One turning vector, and how many ticks it has turned:
The counts run from 0 to 626.
[ -2.8  -2.4 -21.8 -19.9   6.7   1.8   6.4   4.7  -8.5  -7.4   4.0  40.9
 -30.9   9.0  14.1  46.5 -14.6 -48.9   1.4   1.6  15.2  32.8  19.2   6.6
   9.3 -25.7  18.5   7.6   7.4 -20.3   4.2   6.6] | 414
[-21.3   6.7   0.0  -9.1   1.4  22.8  -7.3 -31.2 -10.2  -8.7 -14.1  12.1
  -6.8  12.9   7.3 -11.8 -17.1 -21.4 -28.9  45.2  -7.2   4.2 -30.9 -16.1
 -11.7  18.0  24.8 -41.8 -11.5  -2.3  22.9  21.0] | 435
[ -9.3 -12.0  -2.9 -19.0 -17.0  -8.1  -0.9   4.3  -0.8 -15.6  47.9 -15.7
  23.9  16.6 -26.7  12.4 -31.9   9.1  26.7 -26.2   7.4  -2.9  17.0 -17.0
   7.6   2.8  18.6  14.1 -25.7  -6.7  22.0  18.7] | 285
[ -5.6  14.1   7.3  -9.1 -16.9  46.0  -4.3  -8.0 -13.8  -5.8   4.0  34.3
  -2.1  -1.5 -52.7  23.1   2.9  -9.7 -14.8 -40.7  24.0   6.9   6.8  32.9
 -13.1 -17.4  18.9   4.7   1.7   3.1  10.4  -8.2] | 81
[  1.7  -7.6 -11.8  -7.1  18.1  30.1  -9.6  34.0   7.1 -23.9 -13.4  23.4
   6.8   8.6   9.2  13.3  23.2 -31.7  -9.4 -19.6  -8.2  -3.5  18.9  15.3
  -1.6   8.7  36.0 -11.3  25.8  44.9  17.3  -8.5] | 229
[-24.8  12.7 -21.8  -5.6 -12.2 -14.0 -10.2 -13.5   2.1  -7.1 -17.1  20.6
   2.1  -5.4   7.8 -24.6 -14.4  27.8   5.5  26.2  -2.5   3.7   8.8 -38.2
   3.4 -47.1 -33.8  -1.3  -7.7  -5.4   2.3  38.3] | 130
[ -2.1  -3.2 -30.8   2.3  -6.1 -36.9  -8.9   8.0   1.1  11.3 -11.9  11.0
  -2.2 -38.6  11.9  16.7  27.7  -1.9   6.7  -3.7 -29.3  28.5  16.2  14.7
   6.9  33.0  29.4   3.9  27.7   2.5  16.8 -15.1] | 532
[  8.3 -33.7  19.9  16.6 -15.1  -6.7 -33.4 -17.8   9.9   2.0   4.8 -26.2
  14.6 -11.8 -21.9  14.3  16.1 -29.6 -25.0   6.1   9.5  21.0  -2.5  38.0
 -22.7 -12.1  -5.7  31.3   8.5  11.3   9.1 -37.4] | 188
[ 18.1  -7.3  -1.5 -26.1  17.9  25.6  28.1  13.3 -16.6  -0.7  29.1 -11.5
   4.4  34.4  -2.6  11.6  29.9 -18.9  -3.8 -31.2 -11.3  -8.1   1.2  15.5
  15.5  18.2  18.8 -25.8  13.0  -7.3 -20.0 -50.8] | 387
[  7.8 -25.5   7.5 -27.1 -35.8   3.2 -22.9 -18.3   3.7  -7.3  26.6 -41.9
  13.8  15.4 -19.8   3.9 -27.7  -6.7  -2.8   4.6   0.5 -18.7 -11.3  -0.5
 -17.8  24.1  35.6 -25.3 -25.2   0.9   9.0 -16.6] | 281
[ 15.5 -20.1  -7.2  11.3 -18.7 -20.1 -25.1 -24.7  -3.4  24.6   5.7 -22.0
 -19.2 -21.6  16.7   3.9  28.0  -6.4  -6.1   1.3  -9.5  29.6   7.6  22.3
  -8.6  35.6 -27.5   7.4  29.9 -26.9  -1.2 -18.1] | 509
[ -6.1   0.8 -14.3  13.4  -8.2 -16.2 -24.3  -8.0 -11.3 -30.1  21.6  17.0
 -11.8  12.4 -49.0  24.7  -2.3   9.6 -11.4 -27.6  -4.5  14.6  17.6   7.8
  -4.7  -0.1  32.5  24.0  -4.8 -27.2  26.2  -2.7] | 77
[ 14.2 -23.2  -6.5  20.2   3.0 -30.8 -31.8  23.3  -2.9 -26.6  29.7  -6.5
  10.7  10.6 -33.7  25.3  14.8  16.0  14.1 -29.0 -13.5  10.2  26.3  11.8
  10.1   5.4  23.2  25.9   8.5  24.6   6.3  -7.2] | 373
[  1.4   3.5 -25.1 -23.0  12.2  -0.3  17.2  25.6  -2.7 -12.3  26.7   9.3
  -5.9  25.3  31.0  13.7   3.8 -29.6   9.7 -34.6  13.2  -7.3  33.1 -12.6
  22.1   4.4   8.4  -5.9   7.2 -29.4   2.2 -26.1] | 90
[ -6.9  16.1  16.6   3.7  -3.6 -19.5  21.6 -16.7 -15.3  24.3 -32.7 -29.0
  -5.2 -18.3  -4.9 -17.3 -11.1  -4.0 -19.8  38.8   7.3  11.6  -9.1  27.6
  -3.3  36.7  -3.6  25.8  -9.9  -8.2  18.2 -24.0] | 328
[ -4.9  -6.6 -37.6 -49.7 -27.2 -31.9 -12.0   1.7   4.0  10.5  -5.4 -26.6
   7.9 -26.7   2.1 -20.8  -6.1  17.1  14.1  17.1 -24.6  18.4  22.5 -26.6
 -16.0   4.5   8.6   6.8  -9.0 -10.2  21.3  -1.9] | 124
[-18.0  -2.7  17.4  23.3  46.4   4.1  30.1  17.0   7.8 -17.0  -8.4   6.6
  33.4  16.9  34.8  -4.1  -5.4  -9.0  12.0   1.5  17.4 -23.3  -3.5  -3.0
  38.6   1.1  -2.9   9.2 -16.3  38.2   9.7   9.3] | 20
[  1.5  -6.2  -3.6 -42.1  -6.2  27.4   9.1  22.8  12.7   3.2 -19.6 -13.9
   1.1 -22.0   7.0  20.5 -39.9 -18.8  22.4  -1.9  12.8  -0.5  19.4  -1.7
 -19.6  -0.9  42.7   5.0  -3.1  36.0  12.8   9.6] | 442
[  5.7  -5.8   8.9  11.3  11.5 -19.7  16.2   6.5 -14.6  14.1 -13.0 -10.9
 -19.6  -3.9  17.3  23.4 -30.9 -27.9   4.4  20.5  21.9  23.3  30.0  17.2
   6.7  -4.5 -19.9  57.2   2.1   5.6  15.7   4.4] | 326
[  7.8   8.4 -23.9 -17.3  -0.3  16.5   2.7  12.3   3.6  -3.9  18.1  26.1
 -19.1   2.5  46.1  10.5   6.5 -16.6  26.6 -40.7  -2.2   1.0  27.3 -19.9
  23.0  -3.7  -1.3  -8.1  23.8 -26.3 -18.4   5.4] | 89
[  3.0  -4.6  15.6  12.0  18.3  -7.3   2.8  -2.3 -17.4  15.3  -1.6 -42.3
  -1.9  -8.1 -20.6  -9.8  12.2  28.3  -0.1   5.4 -28.4   5.8  -1.0  26.6
   8.3  65.7  11.7  16.6   8.0  26.4  20.9 -14.2] | 351
[-11.3 -35.8   2.0  -0.9  -0.1 -13.5 -37.0  28.6   5.5 -18.6  -2.0 -29.6
  25.5  18.5   7.8  22.1 -13.7 -13.0  11.4   1.5  -2.2   2.8  27.2 -30.7
 -25.9 -13.1  23.7  13.9 -14.0  34.9  10.2  12.5] | 461
[  3.4 -23.5  15.3  15.7 -17.5   7.4 -13.6  -5.0  17.4  10.6 -13.7 -21.0
  21.7   1.4  48.5  -2.6  14.8   1.2  22.6   9.7  -3.3 -17.5 -12.1 -20.3
  -8.7 -27.1 -26.1 -30.3  12.2  38.1 -36.3   3.0] | 158
[ 15.6 -18.8  -0.4   3.5  -6.1  15.6 -18.2  -0.2   4.5 -16.0  19.0 -20.5
   2.4  28.6   4.6 -12.4  32.4  -7.5 -31.2 -19.4  -8.8 -17.3 -13.4   7.4
 -11.1  21.1  22.9 -34.6  14.9 -15.2  -9.0 -57.8] | 68
[ -3.6   8.7   4.8 -10.4 -13.6  15.1  -8.2  -5.0 -25.5  -9.6  -5.1   7.0
 -17.6  16.1 -49.1  15.6 -24.7  -2.7 -24.0  17.4 -21.6  10.6 -11.8  11.4
 -34.4  16.0  49.1 -27.0  -6.8  14.1  17.6  -0.3] | 258
[-12.9  -9.4   7.1  -4.4 -20.0  12.2  -9.8 -23.5  -1.6 -19.1   7.4   9.9
  19.8   7.4 -25.1  10.3 -17.2  -5.3   3.5 -15.9  35.3  12.9   2.1 -15.5
 -13.0 -56.7  -7.5  33.0 -28.0 -10.3   8.4  13.9] | 609
[ -0.8   5.9   4.7   5.8  -1.0 -28.1  24.2   3.0  -9.2  16.0 -17.5 -19.8
 -13.2  -6.9  22.7  12.2 -49.5  20.9  34.7  17.2  -8.5 -17.1  -4.2 -10.4
  17.9  28.6  18.5   1.8 -13.9  19.9  -9.0  28.8] | 144
[-18.8 -13.0  -5.5  27.0  10.5 -17.6  -2.2  -4.5   1.1   9.1 -11.3   9.2
   9.9 -10.9  61.7   8.5  -5.0  -8.0  22.0  -2.3  -4.1   7.0   4.9 -23.8
  26.7  26.2 -15.6  13.6   4.3   7.8  10.0  44.7] | 320
[-32.2   4.9   4.5 -13.2 -13.1 -35.5  10.4   2.1 -26.3  31.6 -34.5 -18.6
  15.6 -17.1 -26.7  23.1 -16.7  25.5  18.9  15.1  -2.1  30.1   2.3 -20.5
 -26.7  -4.9  14.8  18.5 -16.2   6.8   0.1 -13.9] | 147
[-12.7   1.9   3.3   4.6  -5.8 -29.9  20.0  -5.3  -1.3  13.0  -7.8 -26.2
   4.0   0.0  16.5  12.2 -31.3 -15.7  -7.1   4.4  28.2   4.7  -4.9  -2.2
  -4.8  32.4  34.6  22.6 -27.5 -30.5  24.8 -28.2] | 624
[  9.4  13.8  13.2   2.8  -0.9  14.1  18.1 -15.6  26.1   8.9 -21.3 -33.6
  -3.1 -24.3  26.2 -53.3   6.1  21.8  12.6   7.5   5.4 -34.1  -3.6   9.2
  22.9  11.3 -38.6   5.9  12.1  19.9  -4.1  -3.6] | 334
[ -8.1  13.5 -32.7  -4.3 -21.3 -19.6   3.0  -3.7   9.0  -0.1 -10.5  22.6
  -9.9  -1.6  40.4   1.1   6.5 -16.6 -14.5   1.4   6.7  -7.3  -8.0  -6.4
  -1.3  21.3  32.9 -35.9   5.1 -40.3  -9.0 -45.1] | 92
[-47.3  14.3 -25.7 -21.5 -12.2   4.7  11.9   0.2  -7.4  -7.1 -11.4  44.1
  37.1   7.6   5.7  -5.5  -0.5  -7.7 -13.0   2.0   2.5  -4.2  -1.2 -18.1
  -0.1  17.9  33.2 -33.5 -10.5  -5.2  26.7  -2.8] | 110
[-25.5  12.6   2.1  34.0  23.6   5.9  24.2 -27.1 -22.5   4.2  -8.9  22.4
  -5.5  11.3  11.8  -3.8  26.2 -12.0 -28.2  -3.0   1.2  20.1 -26.3  12.8
  24.9  39.6  -5.2   2.8   2.5 -29.8  19.9 -15.4] | 203
[  9.6   2.8  13.5  24.4  12.0  39.4  14.7   0.9  -0.4   6.8 -21.5  32.2
 -16.9  -6.4  25.8  17.0  17.4 -38.2 -18.7 -10.0  22.1   3.2  -6.6  38.8
  10.5  -0.9  -5.0   2.1  29.0  12.1 -12.4 -12.9] | 205
[ -2.7  -5.1  -7.2   4.2 -37.0 -28.2 -12.2  -4.8  24.8   8.3  -1.0 -23.8
  26.1 -41.1 -15.6  -8.8  32.4  13.4  -1.6 -17.9   4.2  -8.2   9.5  24.1
 -10.5  20.7   8.2   8.7  10.6  -3.3   6.3 -53.3] | 513
[ 17.7  18.3 -12.7 -16.9  -9.2  33.6   0.4   7.8  20.0 -20.9 -20.1  12.8
 -24.0   1.3  18.9 -42.2  13.8  23.6   5.7  -7.0 -21.0 -30.1 -10.5 -15.5
   4.4 -23.2  -1.7 -43.3  15.8  18.2 -20.8 -10.4] | 246
